In the rows, zero is written as 128.
One turn sends every row of this set to another row. A few are shown first. Where does it send the rows asked after them?
zik: [ 92 117 136 133 130 138 151 179 106 120 140 136 110 128 132 115 119  98
 113 110  76 108 101 112 107 133 100 143 121 133 155 136 116 160 122 120
 129 138 118 131 110 118 122 140 154 147]
Lida: [103 112 157  86 139 151 128 166 109 104 125 128  99 155 111 137 137 104
 137 110 129  85  93 139 169 136 102 145 137 156 149 146 102 149 107 105
 104 158 127 127 124 110 122 134 147 140]
povuf: [128  82 133 103 106 151 150 175  98 125 118 119 108 124 111 123 118 121
 122 113 100 119  95 107 117 149  92 157 134 167 158 147 104 162 101 153
 128 140 116 126 137 115 123  96 162 132]
Zabub: [118 131 162 105 119 123 137 154  65 105 133 123  91 166 115 136 128 121
 130 112 104 114  86 138 139 135 100 115 134 122 125 143  98 139 127 130
 137 113 155 118 117 118 143 142 148 125]
Sivo: [156 114 138 133 106 147 156 168 104 131 109 151 100 145 112 125 132 121
 140 107  94 119 132 127 127 142 108 157 129 166 116 137 101 140 142 126
 109 126 124 113 131 131 147 124 148 114]
zuv: [ 99 106 156 122 116 132 162 193 117 119 112 123 127 147 116 115 117 132
 131 103 118 107 121 105 147 158 108 132 142 123 105 139 134 159 143 162
 117 126 111 129 103 127 117 113 143 136]
viti: [106 107 150  94 138 120 134 174  94 124 100 132 101 151 126 120 133 129
 150 135 121 124  81 161 131 118 110 129 122 140 122 135  93 143 146 134
 124 122 116 114 106 112 141 134 143 144]
Kapu: [138 111 132 117 123 130 133 158 142 132 106 129 144 156 105 133 135 123
 123 122 143  95  97 128 152 141 122 146 124 120 126 141 116 156 106 108
 116 129 106  95 124 114 114 119 125 131]
zonu: [135 108 137 112 118 134 129 161 111 128 131 128 110 148 104 133 138 137
 116 108 136 115  79 104 127 148 119 134 138 126 128 165 127 148 128  98
 111 137  99 118 148  98  96  96 132 105]
mevat: [114 117 148 112 141 154 163 155 124 109 100 147  95 139 131 129  99 115
 101 133  94 122 136 119 155 162 114 147 119 146 134 148 121 169 121 119
 115 146 142 133 125 131 130 122 146 119]
Tamo: [121 123 148 115 104 138 155 188 115 118 154 126 116 142 112 127 126 136
  86 135 110  97  98 116 164 143 102 126 115 164 127 137 117 151 124 110
 127 104 109 154 132 102 111 116 129 112]
bip: [114 112 138 133 127 117 146 184  90 118 132 135 120 151 134 112 131 118
 119 123 110 130  75 123 134 157 121 129 117 151 108 151 122 151 132 137
 149 126 140 108 156  75 125 112 135 121]
nupo: [142 115 158 115 102 133 145 170 113 136 113 120  95 143 110 122 110 115
 130 137 149 117 108 136 140 146 112 147 123 129 124 149 152 148  97  99
 122 113 105 129 137 130 112 135 131 135]
popa: [112 119 146  93 112 142 168 176 109 128 137 127 146 160  95 121 122 121
 102 129 119 144  93 129 154 122 103 137 103 139 145 155 110 158 117 100
 143 129 106 132 113 112 124 123 149 108]
Nek: [141 118 151 104 111 131 144 162 106 137 130 122 113 163 120 119 136 129
 112 109  97 148  98 119 149 124 127 130 127 143 136 161 124 173 122  91
 154 104 143 139 136 121 128 125 133 111]
Vobon: [141  93 129 111 132 143 136 166 113 111 130 154 108 167 144 117 103  95
 121 102 120 101 113 101 127 147 130 130 109 148 143 151 128 166 106 134
 120 128 126 107 129 126 144 135 169 136]
Sil: [114 121 144 126 114 103 132 155 125 128 127 152 110 140 106 108 129 110
 134 124 108  99 134 117 144 151  96 119 138 137 129 141 113 136 134 138
 122 165 147 116 129 126 124 112 166 114]
kam: [107 119 134  96 109 143 130 186 122  93 125 132 106 151 128 126 107 135
 134 117 105 127  65 123 164 135 125 104 128 151 118 136 116 141 140 140
 136 116 144 133 144 133 134 107 142 104]
Tunel: [122 125 139  97 119 131 137 155 102 110 125 124  89 138 121 123 130 127
 152 120 129  72  96 118 149 138  90 137 131 146 148 131 108 155 109 102
 107 117 132 133 125 106 102 144 137  91]
Pimu: [135  80 148  97 114 126 140 154  98 118 122 138 118 144  93 113 104 113
 120 111 113  92 115 118 144 134  92 132 106 139 129 128 121 153 135 142
 123 105 123 117  98 141 115  98 171 109]
zisa: [ 98 101 147 103 143 143 111 159 122 101 132 115  82 144 103 141 103 139
 132 126 134  99  84 118 139 152 109 141 145 142 141 150 116 123 106 116
 121 128 144 106 138 132 121 117 139 132]
Kupas: [115  94 140 107 127 130 137 195  92 112 136 158 102 165  94 121 113 121
 123 108 103 111 109  94 152 132 140 149 157 162 140 158 102 139 130 147
 118 125 105 128 102 122 133 124 144 118]
fose: [108 137 136 113 116 139 144 199 120 128 120 121 122 158 135 117 129 134
 117 122 121 122  78 133 156 143 112 123 118 170 130 137 101 169 136 128
 135 140 151  99 135 115 143  91 163 129]
pipek: [118 105 139  94 132 128 145 188  95 114 117 123  72 140 138 110 108 125
 153 112 114  94  71 150 140 126 106 141 128 122 122 160 123 156 127 127
 144 113 115 108 147 116 121 135 153 139]
zesum: [123 102 137  93 128 111 168 160 114 137 113 134  90 162 112 130 121 122
  98 124 102 131  99 100 130 138 111 139 155 123 144 139 112 129 116 143
 119 136 114 125 110 125 108 118 153 158]

Pimu -> Vobon
Zabub -> bip
Where do these go?
Sil -> zik
fose -> popa
Nek -> zonu

